One turn or mirror swaps these rows in pairs. Which row does each one swap with?
The rows were stretched afterwards, more along some directions than others.
Z_767: [ -5.5  -1.5  11.7 -13.0   8.2 -20.9   5.3  13.6 -13.6  17.6   7.8  -9.6
  13.7  -5.5  -2.7  15.7  20.0   3.0  -7.1   9.8]
Z_412: [  8.2 -15.3  19.1  16.4  20.2 -13.6 -13.8  32.4  12.7   4.7   7.4  -8.0
  12.5  -0.2 -11.7  13.8   3.2  -4.4  -4.6   7.5]
Z_3: [ 19.5  -8.8  17.8  18.9  -5.5  -8.2 -12.0  26.0  -5.8  15.4  -3.7 -18.5
   2.7   2.8 -10.5  17.4   4.5 -11.3  -2.8   7.0]
Z_121: [ -8.4 -14.5   5.4   2.2  11.9 -17.5  -8.7  15.7  14.8  26.6  -3.9 -16.4
   6.6 -21.8 -23.1  14.6  -8.8  -3.4   2.6   9.2]
Z_843: [ -0.1   4.1   2.3 -19.4  16.4 -13.8  -1.4  24.3   3.3   0.6  16.4 -17.6
   0.0 -14.4  -8.0  24.4  -0.1  -0.7 -13.8  -7.8]
Z_460: [ 11.5  -8.4  -7.1   5.3   3.6  -2.7  -4.1  18.2  -1.3  -0.9   8.9  -6.2
  -1.0  -1.8 -13.8  14.1  12.7 -16.6 -11.6  -6.5]
Z_119: [  2.4  -3.3   7.8  -8.8  -0.2   2.3  17.3  15.7   1.7   8.7  -2.5 -21.7
   5.7  -7.4 -21.8  14.3  -6.5 -27.2  -3.4   5.2]
Z_905: [  0.4 -10.1  -2.8  -1.5  -2.1 -11.9 -15.9  16.1  18.8   5.0  -5.4  -9.2
  -0.8  -9.8 -46.2  11.5 -12.4 -24.7 -11.5   3.9]
Z_962: [  0.5   8.4   9.4  -8.8   7.5  -1.9  11.0  14.5  13.2  -4.2   4.2 -20.0
  20.7   5.0  -8.3   9.7  15.8  -8.5   2.4  11.5]
Z_793: [  1.4  13.2   8.2   4.6   0.1 -18.5 -27.9  13.5  16.1  23.3  -9.6 -10.8
  -2.1 -13.1 -26.3   8.7  10.2  -5.9   1.2   2.5]
Z_940: [  6.8  -8.1   1.5  23.6 -11.8  -5.9 -22.0  14.4  22.0  12.2  -8.5 -14.9
  -3.5   1.3 -35.8  -1.6 -15.9 -37.0  -6.7   3.2]
Z_176: [  5.8   3.1   4.9   6.0   7.2 -22.6 -20.0  14.8  19.8  11.6   1.7 -29.3
   8.6 -11.8 -19.8  11.9  10.2   6.5  12.1  13.2]
Z_998: [  8.4   4.6  -6.5  -1.5  10.5   0.5  -3.8  10.9   8.4   5.7   0.0  -7.7
  -4.2 -13.2 -31.5   4.1  11.9 -14.2  -0.6  -2.3]
Z_238: [  2.1   8.4   2.6  -5.3  15.1 -11.9   8.1   2.6   3.5  24.5  -0.1  -6.2
   8.4 -13.6  -8.3  10.8   6.6   4.6  -6.8  12.2]
Z_317: [ -4.2   5.7  25.7  -0.1  -6.7 -10.0  -3.2  17.9   3.2  15.2  -2.4 -30.6
  13.7  10.4 -11.6  22.3   3.5 -12.3  -0.2  17.1]
Z_775: [ 12.9   4.7  20.2   3.2  13.9   3.1  15.1   9.6  -3.0 -10.6   5.6 -16.8
  15.8   1.1  -9.9  10.4  11.8  -4.7   8.5   8.4]
Z_269: [ -3.5  -4.3  12.6   6.3 -10.2 -30.9 -23.4  30.1  18.3  41.9  -7.5 -20.9
  -4.3  -7.5 -21.9  13.6  -5.0 -19.4  -5.6   2.8]
Z_331: [  6.8  -0.2  26.8  -1.9   3.2 -10.2  -0.5  31.9 -11.6  21.5   1.8 -23.0
  18.3 -12.7  -4.8  18.6  15.6  -3.7   4.4   9.7]
Z_86: [ 22.7  -4.1   8.9   1.4  -8.9   1.1  -5.5  21.1   2.7   8.4  -8.2 -13.0
   2.5  -9.9 -29.6  13.8  -2.7 -16.6  -2.9   4.5]
Z_475: [ -6.1  -1.8  -7.6  14.9  10.8  -3.1 -13.7  17.0  15.2  -2.4   5.0  -4.6
  -4.8 -15.8 -24.1   9.3   4.1 -24.0  -5.9  -1.2]
Z_307: [ 10.7  -8.1   9.1  20.8  -3.5   0.7 -13.0   5.4  13.1   8.1 -10.3 -22.1
   3.2  -7.8 -38.9   5.0 -13.8 -20.7   9.5  -1.6]
Z_370: [  5.2  -0.7  -5.9   5.0  29.2   5.3   1.4  10.2  11.0 -16.4  10.4  -9.5
   8.5  -9.9 -12.6  -1.8  10.9  -7.8  -5.7   6.5]
Z_428: [ -1.2 -11.5   9.7   9.6   4.3  -6.0 -21.6  12.4   9.5   4.3   3.1 -14.9
   5.1   0.1 -23.9   5.9 -17.7 -21.8   0.7  -7.5]
Z_585: [ -4.3  -2.1   9.2  -3.2   3.4  -4.1  -5.9  18.9  12.1  25.1  -8.8  -6.9
  15.8  -9.7 -30.0   4.8   9.4  -9.1  -3.1  23.1]
Z_202: [ -0.2  -8.2  12.5  14.3  15.6 -19.6 -12.0  29.3  26.5   5.0   3.2 -18.1
  13.0   5.0  -2.2   5.7   8.2  -4.3  -3.5  15.9]
Z_49: [ 13.0  14.4  27.0   4.0  -6.9  -8.9  -9.6  16.5   5.8  12.4  -9.6 -15.8
  16.0  10.0 -21.0   6.1  22.0  -6.6   4.9  16.6]
Z_284: [  6.6   8.4  22.2  20.3   2.3  -8.2  -0.8  21.2   6.4  18.8 -11.6 -28.0
  11.6  -4.2 -16.2   6.5  26.3  -8.1  11.4  18.8]
Z_699: [ -1.0  15.1   0.8  -4.3  -6.8 -15.6  -6.6  21.3   8.9  24.1 -10.1 -19.4
  -7.8 -11.2 -32.3   9.7   4.8 -25.7  -8.7  -1.5]
Z_217: [ -6.4 -17.7  -8.9   1.6  28.3 -14.8   1.0  19.7  11.6  -5.7  19.0 -21.4
   9.2 -14.9  -8.6   4.8  10.5  -4.1  -7.1  -1.4]
Z_695: [-3.2  2.4  3.9  2.8 25.7 -8.2 -0.4 16.4  4.2 16.4 12.0 -6.6 12.6 -7.8
  4.3 13.0  0.2 -1.4 -8.3  5.4]
Z_992: [ -5.8   7.1   5.3  -8.2  25.1 -12.2   6.3  19.4   7.2  17.0  14.5  -8.1
   8.9 -22.4   7.4  12.7   5.2   3.4   1.8   5.3]
Z_446: [  2.5  -1.6  -0.5  -2.0   7.1 -10.6 -11.5  23.7   6.9   1.5  11.1 -19.6
  -7.1  -1.5  -7.1  20.3 -11.6 -22.6 -20.5  -9.3]
Z_920: [ -6.5  -4.6  10.1   0.8  13.3 -10.9 -16.7  17.6  16.7  23.1   7.4  -7.7
  12.9  -8.6  -4.3   3.8 -12.6  -9.7  -6.9   9.6]
Z_47: [-21.4   6.9  11.1 -14.4   2.8 -26.5 -11.2  19.5   9.8  23.1   6.5  -8.5
   7.1  -3.6  -6.9  11.7  12.1 -10.9  -6.3  12.4]
Z_502: [ -0.4  -1.4  13.9  10.3 -11.3 -12.9 -19.0  31.0   9.3   5.5  -6.3 -23.1
   1.8  -2.5 -40.1  12.5  11.7 -27.3   1.3   7.5]
Z_447: [ -0.8   3.7  -5.8   4.6  22.8   7.4   9.9  11.7   2.9  -2.5   7.0  -0.3
  17.3 -19.4 -12.5  11.4  17.4  -8.6  -1.9   1.7]
Z_503: [ -2.0   1.0  23.6  -1.9  16.0 -23.4 -11.4  30.6   3.7  11.1   4.2 -27.6
   9.7 -20.0  -9.6  18.7  12.1   5.1  11.2   7.2]
Z_934: [ -3.1 -13.5 -12.3   7.0  19.4  -6.3   1.7  22.5   9.3   4.4   5.1 -12.0
   9.0 -22.7 -29.7   2.8  10.3 -19.5 -11.2  -5.0]
Z_250: [  4.2  -1.2 -11.2  18.6   0.7  -4.6  -5.9   9.5  32.9  -6.6  -4.0 -22.1
  -8.0  -8.5 -45.5   9.7 -10.0 -27.0  -6.5   2.4]
Z_27: [ 12.2 -11.1   6.8  15.9   7.6  -5.3  -1.4  26.5  13.8  -2.4   1.2 -26.1
   1.3  -4.7 -16.3  13.4   3.9 -15.0  10.4  -1.2]
Z_280: [  5.5  -8.4   6.0  17.9  -3.1  -3.6  -7.8   9.3  26.0  15.9 -17.5 -15.7
   4.8 -10.0 -38.6   1.4  -0.8 -23.6  -0.4  19.1]
Z_595: [-4.3  7.0  8.0 -4.1  4.2 -6.6  4.3 16.5  9.3 13.5  1.0 -3.1 23.3  6.1
 -3.1 11.3 21.4  1.5 -6.3 22.9]
Z_386: [ -9.4 -11.4   9.2  11.1  18.9 -13.6  -5.4  24.5   2.6  -2.1  16.8 -18.4
   9.6  -6.9 -14.8   6.7  10.3 -18.1  -7.4   2.1]
Z_459: [  7.7   4.4  10.9   2.3  -6.2 -22.2 -11.3  15.9  13.7  23.9  -7.8 -33.6
   8.8  -9.9 -32.6  12.4   6.8  -4.5  12.2  11.8]
Z_32: [ -6.1  -0.2  15.0 -11.8  18.5 -15.4  -9.8  27.6  -1.1  26.1   7.6  -7.5
  16.6  -7.0   6.3   4.2  11.9  -3.7  -8.2  11.1]
Z_469: [ -8.5   4.0  -6.4   2.6  17.0 -11.6  -6.6   9.4  12.2   0.2   5.4 -23.4
  -1.5 -15.4 -34.4  13.9   4.2 -16.0  -0.8  -8.4]
Z_171: [  2.8  12.7  20.4  -3.6  -7.9  -5.6  -9.3   8.4  11.1  18.3  -8.6 -10.7
   2.6  -2.8 -17.0  14.6   1.2 -11.9   9.2  12.3]
Z_989: [ -2.5  -0.2  24.2  -1.4  14.9  -5.3  -6.8  15.3  -1.5  -3.7   7.6 -17.9
   7.4  -5.8 -16.6  19.3  -9.2 -16.8   1.6  -2.4]
Z_245: [  4.9  -4.7  -7.7  12.4  20.5 -19.2 -16.5  22.2  19.4  -6.1  15.0 -21.7
  -2.9 -10.3 -19.1  -1.0   7.8  -8.9  -3.0  -3.6]
Z_272: [  3.4  11.1   1.6   7.4  -8.6 -22.2 -18.6  14.4  28.2  22.9  -7.2 -25.3
   1.0  -6.1 -22.8   0.2   8.9 -12.1   3.5  13.3]

Z_446 is swapped with Z_202
Z_412 is swapped with Z_843
Z_47 is swapped with Z_475
Z_121 is swapped with Z_469
Z_767 is swapped with Z_447
Z_317 is swapped with Z_27
Z_962 is swapped with Z_3
Z_940 is swapped with Z_272
Z_119 is swapped with Z_284
Z_245 is swapped with Z_920

